Where one turn sends some rows of the set: a few examples, then the rows asked
J529: [  2  11  35   2  -6  -4   5 -12  10 -13   4   8  12  -8  15   0   3 -10
  -4  -4  13  -4]
J728: [ 14   4  14   7 -20  -1  -4  -1  -2  10 -18  11  -2 -33  24  14 -17  23
  -3  15  15  -5]
J739: [-16 -11 -41 -16  -1   9 -10  -2  -2  13 -26   0 -23 -16 -24   7   2  11
 -11  14   0   1]
J441: [ -8  12  30 -13   4   5   6  -4   2  -7   3   7   8  -6   4  -7  17 -19
   3  17   0  -3]
J404: [-12  -9 -36  -3 -10  -7   9 -21  -2  -3 -38 -11  -6   5  -7  -3  -7  24
  14 -19   6  -7]
J310: [ -5 -20 -25   0 -19  -6  -1 -17  -2   2 -30  -7 -22 -15 -10  23 -15  22
  -6 -19  10   2]
J674: [-10  -5 -26  -2   6  -6   9   1  -8   4   2 -16 -15  -8 -20   4 -16  41
  15 -27 -12  -2]
J159: [-11  -2  13 -26   8  14  -6  -3  11  21  18   5  11  -5   6 -11   8 -11
  -2  21  13  -8]
J25: [ -4  -4  14 -16  -1  19  -7 -10  14  26  21   0  18 -11  10   2 -11   3
  -8   3  26 -14]
J512: [  1   4  28  -3 -12  13   4 -19  10   9   9  -1  18 -14  17  11 -17   3
  -4 -14  24 -12]
J959: [  6  28 -19   6  -2 -12   0  19 -18  17   3 -22   7  -1   1  25   9   3
  -6 -15  13 -21]
J409: [ -5   2  28 -15   5   0   2  -3   5  -4  11   6   7  -3   4  -9  21 -16
   3  16   4  -2]
J273: [ -2   9  -1 -21  -6   3 -10  12  -6  15  -1  21  -3 -30  15   3 -17   9
 -10  36  -1   3]
J499: [-23  -4 -35   8  11  15  11   2 -11  24 -24 -25 -14  -6   9 -21  -1  17
   1   4  -2  -3]
J64: [-12  -5 -29  -1  15   2   8   6  -3  12 -10 -16 -19  -8 -21  -8   4  39
  21  -7 -11  -7]
J248: [ -1  24 -24  -8  -1 -13  -1  21 -19  25  10 -21   6   2   4  22  -1   1
  -8 -14  11 -17]
J417: [  7   9   0  -7 -13  10 -10   6  -2  21  -7  16   1 -37  17  11 -23  21
 -12  25  12  -7]
J842: [  5  26 -14   8   0 -17   3  21 -18  14  -6 -23   1   2   4  19  20   0
   1  -9  11 -19]
J243: [-15   2 -26  13  -4  -1  15  -5 -19  -7  -3 -22  -7 -11   6   3 -30  14
 -11 -28 -13   8]
J172: [  2  11  38   1  -9   1  10 -14   3 -15   4   3  12 -11  10   7   2  -9
   0  -6   7  -5]
J925: [-18  11 -31  19  14  15  11   5 -15  -2 -23 -19 -12 -13  -5 -16  11   8
  -6  10 -17   0]
J477: [ -4  19 -23 -14   2 -18   0  25 -20  27   5 -22   1   8   9  13   7  -3
  -1  -8  10 -14]
J481: [-18  -4 -36 -15  -8 -14   8 -15  -9 -16 -26  -5  -7   6 -12  -2 -12  13
  10 -18 -10   3]
J836: [ -7  11  28 -12   6   0   2  -3   9  -6   5  12   8  -4  10 -12  13 -19
  -3  16   6  -2]
J137: [  0   6  11 -19 -10 -15  -3  11 -11   0  -9  19 -11 -22  21   0  -9   3
   0  30  -7  10]
J178: [ -9   3 -25   5  14   1   7   6  -7  -2  -6 -13 -17 -12 -29  -3   7  37
  16  -8 -18  -6]
J612: [ -6   5  14 -14   0  18  -5 -10  17  25  12   6  17 -11  16  -3 -14   0
 -10   4  27 -14]
J303: [-11  -1 -44   3  -4  10   2 -18   1   5 -37  -8  -1  -5 -18  -1  -3  27
   6  -8   8 -16]
J517: [ -8   2 -23   5  10  -4   9   3  -8  -7   0 -13 -15 -13 -28   4  -5  38
  12 -21 -19  -2]
J589: [-13   7  14 -22   9  14  -5  -1  13  17  10  11  12  -7  12 -14   3 -13
  -6  22  14  -7]
J560: [  3   6  27   2  -9   7   1 -15  14   7   8   4  18 -13  19   6 -14   2
  -9 -11  25 -10]
J26: [-11 -18 -37  -8 -11   9  -8 -11   2  21 -28  -7 -20 -17 -14  15 -12  24
  -9  -3  13  -4]
J239: [  6   3  36   3  -5  -4   5 -13   7 -13   9   3  11  -8   7   4  12  -8
   0  -3  12  -5]
J936: [  9   3  20  -1 -19 -17   3   3  -7  -4 -20  13 -10 -25  25   7  -8  12
   4  17   3   5]
J228: [  7   0  28   2 -10   9   0 -18  12   6  16  -1  18 -12  11  11  -8   4
  -7 -13  25 -12]
J463: [-13  -9 -29  -6  11  -2   8   2  -5  15  -5 -17 -18  -6 -17  -4 -10  43
  20 -17  -7  -5]
J731: [-19   5 -47 -17  -1  -3   3 -11  -9 -15 -18   1  -1  -1 -26  -2 -10   9
  -2  -6 -16   0]
J222: [-21  -9 -32   4   0   6  14  -4 -13  20 -13 -27 -12  -4  17  -9 -27  20
  -3 -19   0   4]
J255: [ -9   2  14 -19  -2  24  -1 -10  12  31  12   2  17 -12  15  -1 -14   0
  -5   6  24 -15]
J872: [-15  -8 -30 -13  -4  -6  -5  -3  -9 -11 -25   2 -27 -12 -26  11   7   3
  -8   8 -14  10]
J503: [-15   6  15 -26   8  19  -1  -2   8  20   9   6  11  -7   8 -12   7 -13
   1  25  10 -10]
J90: [-16   6 -51  -6   2  13  -2 -12  -2  -3 -25  -1   3  -8 -29   0  -5  19
  -3   1  -5 -12]
J237: [  0  21 -17  -5   2 -20   4  24 -19  22  -4 -24  -2   9   8  12  20  -3
   5  -4  10 -16]
J649: [-13  14 -25  22   5   4  13   1 -20 -19  -9 -18  -8 -16  -8  -1  -7   7
 -14 -11 -24   6]
J234: [ -7 -12 -20  -3 -16 -15   1 -11  -9 -18 -28  -2 -26 -12 -18  19  -2  10
  -6 -13  -7  11]

J739 -> J310
J243 -> J925
J477 -> J959
And these:
J178 -> J463
J25 -> J239
J417 -> J936
J441 -> J255
J589 -> J560
J731 -> J303

Where one turn sends some rows of the set: a few examples, then the rows asked
J151: [ 17   3   4 -12 -16 -15   1  19 -23  20  21   5 -17  -7  -1  -4]
J334: [ -7 -11   3  11  14 -10  11 -23  14  -2  15  12  -1  10 -13  24]
J367: [ -5  12  -3   9   6 -19  -5  -9   1 -13  33 -12   8 -12  24 -22]
J765: [-18   6   3   1   5   1  23 -10  17   2   0  23  -7   1 -28  -2]
J625: [ 31  30  14  -5  19  12 -10  -9  -4   2  10 -22  -7  -5   2  13]
J709: [ -1  -3   7  11  20  -5  14 -27  14   3  10  11 -11  10 -14  24]
J953: [ -3   0  15  -4  18 -14   8  -4  -1   8  14  35  15   1 -23   6]
J523: [  1  10  -2 -19  35 -11 -15   3 -15  -8  13 -14  10   5  21 -16]
J687: [  6  -1 -11 -13 -31  -7   5   4  -7  -9  -7   5   1   9  25  -7]
J346: [  4  -6  -1 -17  -9  -7   7  31  -7  -1 -14 -12  -3   6  14   0]
J184: [ -1  17 -15   1  -4  -8 -10 -27 -19 -24  -1  -1   4   5  27 -11]
J28: [ -6   0  11  -4  23 -14  20  -2   6   8  11  30   2  10 -23   2]
J60: [ 26  20   1 -15  13   9 -15 -21 -13  -3   7   2  12  -3  32  -5]
J500: [ 18  -5  -4  -6 -17 -14   0   3 -10  16  30  -9 -25  -1   9   7]
J432: [ -5  10  10  16  20 -25   1  23 -10  -7  13 -19   4 -13  12  -8]
J236: [ 18  20   9 -14  28  16 -11  10 -11   5 -11 -17   4 -13  15   0]
J448: [ 37  37  19   2   5   4  -6  -9 -21  -2  -1  -1  -2  -5  -1  14]
J747: [ -6  21   1  25 -12 -22   3   3 -14 -19   3  -2   4 -18  12 -14]
J226: [-21   3   4   0   4   9  11 -12  19   1   3  14   1 -12 -29  -1]
J929: [ -7  19  -1   4  11  -3  -4  16 -25 -15 -26 -14  -2  -6   4  -6]
J473: [ 21  24   2   8  -1  12  -7 -11 -18  -9 -22  -6  -1  -8  21  11]
J361: [  7  -9  -6 -30  -5  -7   1  12   3   1  13  -8   5  11  27 -12]
J799: [-12  12   8  -3  12  11  11 -19  19   5   4  17  -5  -8 -28  -4]
J980: [  3   7  18  -3  21 -12  12 -13  -3   8  10  38   7   4 -23   4]
J667: [ 30  40  12 -11   3  16 -12 -20  -8   0  12  -2   2 -11   2  -4]
J443: [  7   6  -6  -9 -28  -1   2   7  -8  15  19  -8 -25 -15  -1  -7]
J446: [ -8  -5  -1   3  15  -9  19 -23  19   1  17  19  -8  16 -14  10]

J184 -> J929
J709 -> J799
J953 -> J334
And these:
J28 -> J446
J687 -> J346
J151 -> J500
J667 -> J448
J236 -> J60
J432 -> J367

Where one turn sends some rows of the set: a few examples, then the rows asked
J950: [ -6 -30 -13   1   0 -12   6   3  -4 -15   8   6  -1  12]
J416: [ 15  -5 -18   7 -23 -11   7 -18   2  -2 -34  -4   4  12]
J399: [ -9   2 -25 -23  -3 -24   1  -3   5  28 -15  21  12  10]
J122: [ -5  -1  -6 -10   3 -11  -9  -9  12  25 -12  20  25   8]
J247: [-25  29  11 -14 -21   2  18  -5 -20   7  -9  -5  -4   1]
J583: [ 13  16   9 -17 -11 -27  13   8   0  -2  33  -6  -3  20]
J240: [ 29   5 -17 -11 -13  -4   0  -8   8  -1 -37   2   0   3]
J8: [ 31  33 -22 -19 -14  -5   4  -2 -13  15   1   2   0   7]
J909: [-19   8   2 -22 -10  -6  42 -23  11  -3 -15 -14   3  17]
J852: [  6   7 -16 -21  -4  18 -23  -5  20   4  -1   2   3  -6]
J835: [-11  -1  14 -32  -8  -8  10   9  32 -15 -16  -6 -10   9]
J701: [-11  -7 -40 -10 -19  -1   9 -18  -2  16   5  -9   1  13]
J655: [ 12  32  10 -17  -5 -21  14  -5  -2  -3  32  -7   5  13]
J686: [  9  16 -26 -43  -6 -21  16  -7   8 -18 -16  14   9  18]
J724: [ -9   5   8 -18  19 -16   7 -10  21 -10 -20   7  12 -14]
J258: [ -2  -1   1 -19   9  -2  29   2  -7 -12  10 -24  -8 -15]
J547: [  3  19 -21 -24  20   1  14 -14  -8 -19  -4  11  10  -8]
J467: [  6  24  -6   5  -9  -8  -6  -6  36 -10  12   6   3   9]
J785: [-17  28  19 -21 -17 -20   5   3  -1  -5 -15  -2 -22  17]
J437: [-12 -21 -12 -19   6 -27  35  -5   4   5 -15   0   0   6]
J585: [  5  -3   9 -15 -18  15  -8  -3 -22  11  14  -2   6  24]
J461: [  5 -15   5  -5  -8  -9   6 -16  15 -16  -6   5  26  32]
J217: [-13   5  22 -21 -21   4   3  20 -10  10  -7  -2 -15   3]
J680: [-13   4   1  -8   2 -12  16   2  -1 -20  10 -23 -10 -17]
J628: [ 15   6  -4  16 -26 -12 -14   0  -2   9  10  -2   3  17]
J540: [-10  32 -16 -25 -23  -5 -13  -5 -20  -2   7   3  -5   9]
J883: [ -5  14  30 -19  -9  -2  25  -7 -10  11 -12  -8  -9  25]
J901: [ 21   7 -27 -18  -8  -5  36  -4   9  14  13   0  -3  24]

J399 -> J240
J585 -> J909
J950 -> J901
And these:
J785 -> J217
J680 -> J583
J686 -> J852
J8 -> J724

